One turn moves every row onto another: examples first, then more rows asked:
X: [ 47  31  -1 -11 -16   4  10  11  15 -13   0 -18  33 -19  -7   5  41  -9
  15]
S: [  9  30  10   4 -19   3   9 -13  19  22 -15  -4 -18  -1   1  -4   3 -15
 -16]
Z: [ -7  37   1  -1 -11   6  23 -14  20 -51 -13 -14  15 -28   1 -16 -24   3
  -6]
Q: [  9  25   6  12  23   0   8   5  19 -45  -6  -6  -3 -44  10 -18 -11  -5
  11]
P: [  4  30  14  -3 -14  -8   5 -32   4 -42   6 -10  -5 -19  -2   5  33  -4
   7]
C: [ 41  42 -12 -34 -23  -9  11  18 -19 -35   1  -7   7 -21  -9 -11  12  12
 -20]
K: [  7  25 -13 -10  -3  -3   4  45  19 -12   0 -19 -10  -2  -9   2 -29 -12
  17]
F: [ 35  25  20  -5  -5  15   3   0 -13  17  -5  -8 -29  -6  -5  -2 -16 -17
 -28]
D: [ 21  23  -9 -25  -8  18   9  45   5 -25   3 -35 -12 -21  -2   3 -31 -27
 -22]
L: [ 40  15   9  11  18  29  -3   2   2 -39   9 -15   8 -34   4   3 -30 -11
  16]
J: [ 57  44  -5 -12 -27  -1  19  18   7 -24   7 -10  13  -9 -27  -1  15  13
  10]
E: [ 10  10  -6 -28   3  23  18   6  11 -23   5 -52   8  -4  -1 -10  -9 -33
 -21]
B: [ 31  32  -4 -32 -14  -3   5  13 -15 -24  -4 -16  29 -31  13  -5  37  -9
 -15]
A: [ 42  42  21   8 -24  15   1   5 -29 -40  -5 -14  -4 -34 -24  30  -5 -10
  -6]
R: [ 22  38  30   7  -9  -8  -5   5  -9 -30   8   3 -10 -28 -11  22  12  -4
  27]
H: [ 20  28  10  -6 -15  17   6 -20  -6  20 -13 -16 -12   1  -1  -1  -7 -21
 -33]
Y: [ 25  35   6  -8 -29  14  14 -33 -14 -49  -9 -28  -2 -26 -14  14  17 -13
 -25]
W: [ 27  31  19   4  -6   5   9   8  14  20  -4   0 -39  -9  -6  -3  -4 -13
 -13]
G: [ 24  26   1  -1 -15  31  10 -17   1 -44  -1 -27  27 -20  -2   5 -41  -1
  -1]
U: [ -3  13 -14 -14   6   1  13   7  25 -10   0 -37  10  15 -10 -12  -7 -19
  14]

S turns into H
J turns into X
And these:
Q turns into Z
U turns into E
R turns into P

